Each named turn below is shown by a few rows before and after it. Which turns, in which order, take the first row of each later pair to the second? The first pair is answered.
turn Z_920:
[ 19.5  15.8 -19.6   9.2  -7.6  11.9  31.2  -5.2]  ->  [ 9.1 11.0  5.2  1.4 10.6 17.5 41.0 -0.9]
[ 35.4 -40.2 -40.2 -35.5  15.7   1.2  48.5  15.4]  ->  [ 40.4 -36.9 -51.1 -32.2   5.1   2.0  44.9   9.4]
[ -2.3  -3.5  10.8 -22.7  17.7  22.8  24.5  -8.9]  ->  [  0.7 -15.4   2.3 -26.1  28.9  -6.7   9.5   4.3]
turn Z_862:
[  5.2  -8.5   4.7   0.2  15.6  -6.6 -28.7  12.3]  ->  [  2.8   7.1   1.9  14.7  -7.5  12.3 -29.8  -4.5]
[-9.5 -9.8 29.5 -1.7 12.8 -4.9 -1.5 13.2]  ->  [ -7.2   7.2  22.9  15.3 -14.0  16.8  -0.8  -9.9]
[ -4.1  -3.8   2.4   8.5  15.4 -22.8 -18.7   8.3]  ->  [ -5.4  12.6   3.5  19.4  -7.1  -6.8 -19.1  -7.9]
turn Z_801:
[  9.5  -7.2   1.2  -0.4  11.0 -35.2  -8.6  24.9]  ->  [ 14.9  -6.6 -11.7  -4.0   5.4 -30.4   0.2  21.9]
[  1.6 -12.0 -13.0   2.1   3.1   4.2  23.6   3.7]  ->  [ -2.9   2.1 -18.9  18.9 -14.3  -0.6   4.3  -6.3]
[-2.3 -5.1  6.3 -1.1  7.0  2.8 -0.8 -2.8]  ->  [ 2.2 -4.2 -0.9 -2.8  1.8  3.7  3.6 -5.0]
[-15.3  26.3  18.6  25.6 -19.6   8.5 -36.1 -20.5]  ->  [-17.4  -2.8  52.2  -5.6  29.0   9.8  -9.3   3.0]
Then:
(2 to 3 turns a pair)
[  6.4 -17.0 -11.5 -18.5  12.6   0.0  22.5  12.1]  ->  [ 14.9  -8.2 -32.7 -10.6  -2.7  -2.6  17.9   5.6] -> Z_920, Z_920
[ 10.0  11.7 -29.7 -13.4  -3.0 -22.2  -1.8  16.0]  ->  [  3.4  21.9  -4.4 -13.6 -11.7  26.4  25.9  -4.9] -> Z_920, Z_920
[ -2.9 -11.1  -1.7  -6.2  33.4 -19.5 -13.4  31.6]  ->  [ 14.8   8.0 -31.5   0.8 -11.2  24.2  29.0   0.6] -> Z_801, Z_920, Z_920
[-26.6   8.1  48.7  -1.6   5.4  60.2  40.4 -29.1]  ->  [ 14.4  20.6 -66.9  13.9 -48.8  13.0  21.6 -31.9] -> Z_920, Z_801, Z_801
[ 22.4 -18.2 -40.3 -14.7 -14.3 -20.4   2.8   4.0]  ->  [ 13.1 -14.9  -2.5 -16.0 -14.0  29.1  36.4 -14.2] -> Z_920, Z_920
[ -0.4  24.2  10.7  13.5 -26.6  20.0 -16.0 -22.2]  ->  [-10.1  -0.8  32.2  -4.8  19.1 -12.3 -27.9   8.0] -> Z_801, Z_920
[  2.8   6.8  18.7  25.2  -9.4  -4.0 -16.3 -53.2]  ->  [  0.3 -15.4  26.1   7.2  31.2 -29.6 -20.8 -25.1] -> Z_801, Z_920
[-19.1  -6.6  33.8 -30.5  41.0   9.3  -2.1 -23.9]  ->  [ -0.6   2.7 -37.3 -14.7   7.6 -33.9 -38.6 -22.3] -> Z_920, Z_920
[-23.7   2.2  12.8   9.1  40.1 -12.0   1.9   6.7]  ->  [-15.7   2.3   6.5   2.9  37.1  10.2  30.7  -0.8] -> Z_862, Z_920, Z_801
[-38.2  34.4   4.8  -5.6  44.5 -12.7  13.2  -3.7]  ->  [-17.8  47.0 -39.1   1.7  16.0  -7.4  23.5 -15.7] -> Z_801, Z_801
[ -7.3   7.9  27.9  25.5   8.9 -12.6 -45.2  16.9]  ->  [ -1.2 -11.6  33.3   1.7  35.5 -10.1 -19.3  29.0] -> Z_920, Z_801
[  3.0  23.5  17.4   7.2 -17.6  -2.0 -22.1  -4.9]  ->  [ 16.3   1.6  12.4 -21.6   9.9   6.9  21.5   7.4] -> Z_801, Z_801
[  6.9   1.5 -11.0   1.3 -12.3  33.3  29.7  -6.5]  ->  [  2.9 -23.7   4.1 -15.1  29.4  -5.6  13.0  27.0] -> Z_920, Z_920
[ 17.0 -22.8  -5.0 -23.5  30.9 -32.8   8.7  26.2]  ->  [ -6.1  -1.0  11.5   7.9   8.1 -40.4 -44.7  14.3] -> Z_801, Z_801, Z_801
[ 11.6  -0.6 -20.8   2.9 -47.3  31.6  39.9 -18.1]  ->  [ 20.3  -8.1 -57.4   4.4 -44.2 -15.0  12.4   3.0] -> Z_862, Z_801
[-10.9  -6.0  23.0  11.8  21.2 -38.3 -28.8  16.5]  ->  [-14.9  -3.7  51.5   4.4  17.4  17.7  15.9  -3.9] -> Z_862, Z_920, Z_801
[  4.9  -7.7   7.5  -1.5 -15.8  32.6  38.6 -18.7]  ->  [ 12.9 -32.9  -7.5 -21.7  20.6 -16.0  26.9  15.5] -> Z_862, Z_920
[  2.5 -17.0 -27.2  -7.2  24.5 -68.1 -44.1  37.6]  ->  [  5.0  36.2 -23.9  23.9 -60.0  45.0  14.5 -38.4] -> Z_920, Z_920
[  3.4   5.0   7.8  30.0 -23.2  -6.4 -39.4  -3.8]  ->  [  2.7 -20.1  28.5   9.5  14.4 -18.2 -28.9  19.3] -> Z_920, Z_801, Z_920
[ -2.5 -11.7  28.6 -19.0  27.4  13.1  24.1   9.8]  ->  [ 15.1  -3.8 -35.4  -2.8   1.5 -30.8 -11.8  15.5] -> Z_920, Z_920
[ -1.6  18.5  -3.2  13.5 -28.2  17.6  12.6 -18.5]  ->  [-13.5  -7.7  34.9  -6.0  26.3  -6.2   9.7  11.1] -> Z_920, Z_920
[ 14.2  33.1  -7.7  34.9 -45.8  26.9  -3.3 -38.7]  ->  [ -2.7 -12.5  61.3 -10.3  39.6  21.5  25.4   0.7] -> Z_801, Z_801
[ 39.6   3.9 -62.5 -26.8 -28.3 -13.9  43.9 -12.2]  ->  [ 16.9 -12.1   7.6 -47.8  13.7  20.7  78.3  -6.5] -> Z_920, Z_920
[ -6.2  10.9  22.2   3.9 -14.3  14.9 -13.4 -19.2]  ->  [  4.1 -14.5   8.6 -21.9  21.5 -15.3   1.6   9.3] -> Z_920, Z_801, Z_920
[-23.9  30.9  17.4  38.7 -39.4  10.4 -33.2 -39.1]  ->  [-40.9   0.9  65.0  12.9  19.9  -6.5 -31.1  -7.2] -> Z_920, Z_920
[ 21.2  22.0 -49.3   6.8 -17.2 -19.2  -8.2 -13.9]  ->  [-20.0  11.6  53.7  -1.4  26.7  18.2  -1.7 -11.3] -> Z_920, Z_801, Z_801
[ 13.7  -0.2 -14.8 -13.5   0.8  20.0  40.1 -13.4]  ->  [-16.7  17.5  25.8  17.0  -5.4   8.2 -22.5 -19.3] -> Z_801, Z_801
[-12.8 -35.6 -15.7 -36.1  28.3 -61.7  11.1  24.1]  ->  [ -0.4  11.4 -52.2  -1.2 -55.1  -2.2  36.0 -34.6] -> Z_920, Z_920
[ 15.8  -4.7 -47.7  -2.2 -12.6  19.5  33.1 -19.0]  ->  [  8.0 -31.5 -25.1 -24.1  40.6 -16.9  20.5  12.9] -> Z_920, Z_920, Z_920
[ -5.8  16.7  -8.9   9.7 -16.4 -30.9 -51.8  -0.1]  ->  [-25.8   9.1  47.7  -2.8  12.3  -0.4 -30.4   1.1] -> Z_920, Z_801
[ 26.3  -6.5 -38.2  17.1 -18.9 -39.3 -13.9 -16.8]  ->  [ -7.8   9.7  32.4  31.0 -17.7   2.7 -29.5 -36.1] -> Z_920, Z_801
[  8.2 -16.9 -29.5 -23.6  -0.2  -6.8  16.6  19.6]  ->  [-24.3  -0.6  17.2   7.9  -7.6  -9.8 -39.0  11.3] -> Z_920, Z_801, Z_801
[-13.5   4.4  43.0  15.9  22.5 -12.9 -10.7   4.2]  ->  [ 18.3  -0.3 -25.0   9.9   8.4 -44.1  -5.5  11.6] -> Z_920, Z_801, Z_920
[  9.6  -2.4 -14.8  -1.7  10.5 -15.8 -39.0  12.0]  ->  [ 21.2 -12.1 -24.5 -13.3  19.2 -13.1 -16.7  18.3] -> Z_801, Z_801
[-3.9  7.5 38.7 -6.0  7.7 33.8 13.6 -6.3]  ->  [ 17.8  -9.7 -15.4 -16.8  21.4 -31.7 -10.4  24.6] -> Z_920, Z_920, Z_801
[ 41.8 -15.0 -35.6 -28.6  -7.3   4.0  11.1  -4.6]  ->  [ 32.0   8.6 -25.4  -4.3 -37.5  23.4  -3.4 -28.4] -> Z_920, Z_920, Z_801
[ 17.3   2.0   0.9 -20.8  39.1 -10.3  18.6  32.8]  ->  [ 12.6  43.6 -14.8  20.7 -25.8  11.0 -15.4  -5.8] -> Z_801, Z_920, Z_801
[ -4.8 -16.4  57.8   0.9  34.4  -2.2   4.2  20.7]  ->  [ 19.6   5.4 -30.7  28.4 -22.2 -41.6 -34.3  11.6] -> Z_920, Z_920
[ 16.4 -10.4  -7.7   1.8  48.6 -43.5 -46.0  33.6]  ->  [  8.2  23.0  32.0  16.1  -0.8  72.6  18.0 -26.0] -> Z_920, Z_920, Z_920
[-12.2  -5.8  35.9  12.4   7.8  -1.8 -13.3   2.9]  ->  [  9.3 -25.2  -5.5  -7.1  18.2 -22.1   9.9  19.0] -> Z_801, Z_920
[-41.3 -14.6  31.4 -27.8  50.9 -46.3 -37.9   7.9]  ->  [  9.7 -14.2 -70.0 -43.2  15.3 -46.3  19.0   1.1] -> Z_801, Z_920
[ 42.6 -23.9 -46.0 -14.8  14.0 -17.3  32.6  27.8]  ->  [ 39.3  -7.2 -32.8  -9.7  -7.6  29.8  56.4   0.5] -> Z_920, Z_920
